rotation ticks, each row followed by its count of ticks:
The counts run from 0 to 1006.
[ 13  46  -7 -29 -53 -19  78 -15 -33  32 -29  43   5  18 -57   1   4  -7
   1   5  22   4  36  20 -11  37  16 -38 -20  11  45  33  33  -6 -19   1
 -27  17 -22 -46 -10  45 -33  19  13 -52  22  31 -36  -1  11  -5 -27 -44
 -15  10  10]	593
[ -4  47 -28 -34 -39  -9  29 -26 -59 -48  39  37  -2 -25  -9   1   8   8
  27 -37  20 -50  25  76  17  26  36 -17 -20 -26 -22  27   0 -38  -7  -9
  12  19 -17 -31  -6  12 -48  12  32 -36  22  11  -4   6  37 -22 -37  -6
  16   6 -23]	580
[-39  42 -73 -39 -24 -23 -11   3 -44 -34  32  33   4   2 -35 -29   3   0
  28  10  17   2   4  37 -13  -1  38 -29 -24 -29   6  33 -16 -18 -36   5
   4  12 -31   8 -27  43 -63   8  -4 -16  68  22 -14 -39  45  -7 -19 -13
 -12   8  14]	460
[-15   6 -34 -42 -13   8  30 -23 -40  -4   5  34   1 -40 -36  10  36  46
  16 -22  17 -16  21  57  28  36  44 -13  16 -36   8  37 -23 -21   6  25
   3  15 -13 -43 -33  35 -34  44  30 -60  45  50 -21  14  23 -17 -15 -30
  10 -16   2]	503
[ -9  63  13 -26 -39 -26  41 -40 -28  11  -6  41 -19   6 -24 -36 -10   1
  -8  -1  14  -7  52  45  30  30  16 -23 -33  -4  17  42  41 -31  13  -7
   5  32 -56 -34  16  38 -23  15  14 -29   0  51  -2 -31  16 -17 -22  -5
 -32  46   3]	294
[-14  20 -35 -54 -33  -3  19  -8 -28 -11  14  39  10 -22  22 -34  41  49
  17  38   4 -31  33  48  -6  25  17 -41 -41 -26  34   3  26   0 -15  11
 -13  26 -13 -31  -3  41 -12  49  -6 -25  36  35 -26 -29  66 -36 -11 -27
 -20   6  13]	225
[  4  19 -42 -49   2  -7  31 -40 -60  17  17  38  -4  -2 -54  19  30  26
  -4 -14  37 -12  46  45  -4  28  45  -7  17  -4   4  37   0 -20   6   5
  10  32   4 -43 -54  49 -17   4  11 -40  29  70 -24  -6  18 -19   7  -5
  28 -22  -3]	129
[-25  78 -37 -43 -39 -37  31   8 -67 -14  12  34   3   4 -34 -35  -8  -2
  10 -20   2 -22  25  68   4  12  14 -30 -46 -10  19  31  13 -28 -21   3
  31  26 -33 -20 -22  16 -38   3  41 -30  10   1   0 -16  39  -7 -30 -16
 -11  -9 -22]	377
[  1  48 -46 -35 -65 -25  30   3 -36 -41  32  43   2 -33  15 -25   0  12
 -16   7  10 -35  56  27   7  37  39 -17 -37 -13  15  12  33 -30 -23  23
 -33   8 -21 -40   4  33 -40  12  -1 -34  36  -3   0 -14  39 -22 -41  -6
 -10  24   7]	443
[-24  50 -70 -22 -16  -3   2  23 -62 -45  28  23  -5 -25 -24 -26 -17  34
   4 -16  19 -12   0  31  31  21  30 -23  -8  -2   9  49  -9 -19 -30  34
 -13  29 -31 -48 -37  20 -43  23  12 -32  57   8 -36  -7  18 -23 -18   3
  -2 -11  38]	322
[-21  29   6 -24 -45  -6  24 -41 -12   3  -8  43  -2  -9 -48 -19   7   3
  21  17  15  15  31  30  24  34  34 -24   3 -36  19  39   7 -43 -10  -4
 -15  -1 -45 -24   4  55 -60  28  -4 -46  44  43  11  -7  22 -14 -33 -39
 -27  51  14]	439
[ 13  18 -52 -27 -35  -8  44 -25 -61 -20  12  44   3 -13  10   8  42  -1
   4 -30  54 -53  42  44 -22  32  36 -24  -5 -17 -11  -1   7 -28   0  -1
 -36  12  29 -53 -46  40 -33  12 -10 -25  32  30 -22  -6  39 -22  -1 -14
  20   8 -23]	207
[ 29  49   4 -34 -33   5  41 -20 -91  -3   6  26   7  24 -37  15  -7  20
  11   5  47  -6  19  39  22   8 -15 -42 -11   7   2  16  24  -7 -24  -8
  10  74   3 -60 -27  38 -18   6   8 -13  21  24 -48 -15  24 -39  -9 -20
   3 -15  10]	252
[-16  55 -10 -40 -29 -18  24 -48 -51 -11  37  52 -13  32 -10 -35  -1 -11
  20  -1  13 -40  47  69 -12  13  37 -33 -29 -28  -2  24  25 -54 -14 -36
   1  33 -32 -24   4  35 -39  -3  -3  -8  13  26  -2 -29  40 -25 -18   5
  -2  37  -5]	735
[-14  39 -71 -33 -11  -6  16  15 -80 -17   1  11  -6 -28   9 -41  20  22
  -7 -15  19 -24  34  35  38   6   6 -37 -21 -24  17   2 -16 -19   3  34
   0  40 -24 -38 -56  41 -27  33  -3   0  40  18 -19 -35  44 -18  16 -24
 -22  -3 -20]	906
[-21  36  -1 -29 -34 -13   2 -43 -27 -20  17  41   1  -6 -49 -11  14   1
  41 -10  33 -13  20  58  13  24  45 -14  -2 -35 -31  44  -7 -40  -9 -19
   9  -1 -34 -12  -1  44 -54   9   7 -31  47  50  13 -14  36 -22 -38  -6
   2  45   4]	359
[ -1  32 -19 -39 -27 -10  18 -20 -80  12  24  36  -2  25 -72  -1 -11  15
   6  19  42   5  33  28  -9   5  12 -26  -4  15   1  30  38 -31 -38  -8
   6  56   4 -58 -50  42 -19 -13  12 -20  26  30 -23  -8  20 -32  -4  -3
  20 -24  21]	332
[ -4  52   5 -40 -41 -10  59 -31 -47  23 -19  31  -3   6 -26 -25  -3  14
   7  21  -2  -2  42  52  36  22  -6 -41 -32 -13  46  18  32 -21  -1   4
  14  52 -36 -36   1  41 -21  38  23 -34   0  40 -19 -23  20 -24  -7 -44
 -33   7 -21]	374
[  3  37  -7 -24 -33 -16  15 -19 -21  -7  -6  41  -4 -24 -11 -16  27  40
  -9  -5  42 -21  56  35  23  49  41  -4 -10  -8  -3  52  26  -5  14  15
 -20  12 -47 -36  14  48 -12  21  -8 -35  42  69  -3 -33  41 -32 -31   4
 -12  50  31]	66
[-11  59 -53  -8 -39  -5  36  12 -76 -43   0  19 -12 -22 -20 -25 -20  -5
   2 -36  27 -11   8  32  59  15   6 -31 -17 -14  10  38 -13 -31  -7  27
 -19  27 -39 -42 -41  20 -55  28  13 -22  38  -1 -21  -9   2 -10 -15 -27
 -24  22  -2]	320
[-47   4 -34 -19 -43 -12 -10  -3 -53 -20 -17  29  10 -20 -19 -39  37  13
  30   7  63 -12  -8  41  -9  10   0 -12 -18 -31 -19  14   8 -38 -29   3
 -21   7  13 -44 -66  38 -19  43   1 -24  53  23   2  -4  58 -31 -14 -31
 -13  21  19]	483
[-18  15 -15 -29 -21   2  -7 -17 -49  -6   5  21 -11 -35 -28 -30   8  59
 -11  22  40   7  34  20  53  27  11  -2  -9   1   0  41  33 -18  -2  33
  -4  40 -31 -58 -28  54   2  37  -9 -25  43  62   2 -19  28 -43 -11   0
 -17  24  37]	926
[-17  84 -16 -34 -41 -33  42 -10 -73   1  -6  31  -2   6 -35 -37  -4   2
   9 -19  -3 -14  35  65  25  10   4 -39 -38  -9  20  29  17 -31 -11   3
  39  36 -46 -24 -19  24 -34  13  41 -26   2  15   4 -18  22  -5 -27 -24
 -20   3 -30]	376
[-13  25 -41  -4 -28   0  11   0 -56 -27 -23  26   2  -3   0 -24  20  -2
   4  -5  74 -12   9   6  11  16   5 -23 -18 -13 -15  16   1 -12   2   9
 -51  17 -10 -37 -45  61 -34  28 -40   4  65  37 -31 -40  36 -31   6 -18
 -38  55  24]	767
[  1  52 -78 -37 -18 -24   8  11 -69 -15  20  23  -1 -14  -7 -27  12   9
 -15  -7  25 -18  65   9   4  14  31 -26 -16 -12  14   2  -9 -24  -2  21
  -9  24 -24 -19 -45  57 -42  -9 -22   3  60  18   0 -49  41  -7   2  -8
  -6  13 -18]	386
[-40  27  -9 -15 -50 -25  13 -29 -49 -25  -2  35   0  13 -36 -19   8   0
  38   4  54 -13 -29  83  -6  10  -3 -11 -48   2 -25  40  44 -25 -29 -17
  14  40   4 -21 -33  21  -7  27  32 -20  11  44 -19 -19  43 -42 -22 -13
 -18  16  15]	856
[-47   6 -26 -14  -9  -6  15 -13 -59   8 -21  33 -11  15 -11 -41  32  25
  17  -2  53 -22  -4  49 -14   4   5 -26 -19   0   0  28  30 -20 -18   2
 -22  40  12 -64 -62  39   4  41  -1 -12  27  43 -38 -16  41 -37  15 -15
 -18   3  28]	630
[-17  43 -41 -30 -18 -16  13  18 -65 -11 -25  24  23  -7 -33  -7  30  12
  22 -30  60 -12   9  28  -4  13   8 -32  -9 -25 -13  13 -37  -2   1  13
 -11   4 -13 -16 -61  53 -38  28  -1 -15  68  25 -27 -30  51  -9  -9 -45
 -23  10 -10]	685
[ -5  42  -6 -30 -56  -9  52 -18 -26   1  -4  33  -2 -30 -50 -11 -10  22
   4  -5  -5   1  34  40  41  44  27 -23  -6 -18  38  41  12 -33 -13  22
  -7  14 -40 -53   0  27 -46  35  34 -67  25  15  -7  24   1  -5 -36 -40
  -8   2   2]	219
[-28  40  -2 -21 -29   6  13  -4 -57 -28 -22  16   8 -10 -31 -23   1  20
  46 -12  37   5 -26  53  47  10  -6 -37 -19 -30 -11  36 -21 -15 -10   5
   5  29 -43 -26 -26  35 -43  52  16 -18  54  29 -30 -19  29 -28 -19 -38
 -36  26  19]	99
[ 17  38 -38 -25 -38 -38  41 -24 -46  -9  -4  38 -10 -12 -50  21  19   5
 -32 -26  61  -7  42  40   9  47  35  12 -21  29  -8  55  34  -2  12  18
   7  25  -7 -26 -33  34  -5   2  22 -41  17  70 -12 -20  13 -18 -14   3
   7   4 -12]	570
[ -1  19 -35 -25 -48 -17  38 -13 -80 -11   8  33   0  -8   0 -13  23  16
  -8 -12  52 -37  25  55   3  18  -5 -14 -39  10  -5  10  58 -22 -13  10
 -11  56  26 -65 -52  21  14  21  11 -14  -2  23 -26 -12  33 -42   0  -7
  -1  -5  -8]	930
[  0  23 -31 -54 -39   6  20 -18 -46 -34  50  46   3 -24  19 -16  21  38
  19  21   0 -39  45  55  15  23  35 -41 -20 -42  13   2   4 -34 -19   2
 -13  28 -20 -42   3  35 -46  20  -3 -23  39   7 -13  -9  57 -39 -25 -13
  12  10   3]	883
[ 14  47 -51 -19 -38 -30  59 -38 -48 -31  26  44 -20   0   3   2   2 -19
 -23 -26  31 -38  42  57   4  39  41 -13 -36  14   7  39  41 -24   9  -4
  -3  38 -11 -27 -10  21 -33   0   9 -21   1  44 -24 -21   7 -24  -7  11
   1  27 -15]	873
[-15  29 -54 -11 -74 -44  33 -30 -38 -44  11  39  -6 -13 -46  16   4 -31
   5 -14  49  -9  -2  58  -6  35  35   8 -39   3 -15  51  31 -28 -19   4
  -2   8   4   2 -21  18 -42   9  27 -42  31  37  -5   0  18 -16 -38  -9
  -2  24 -11]	718
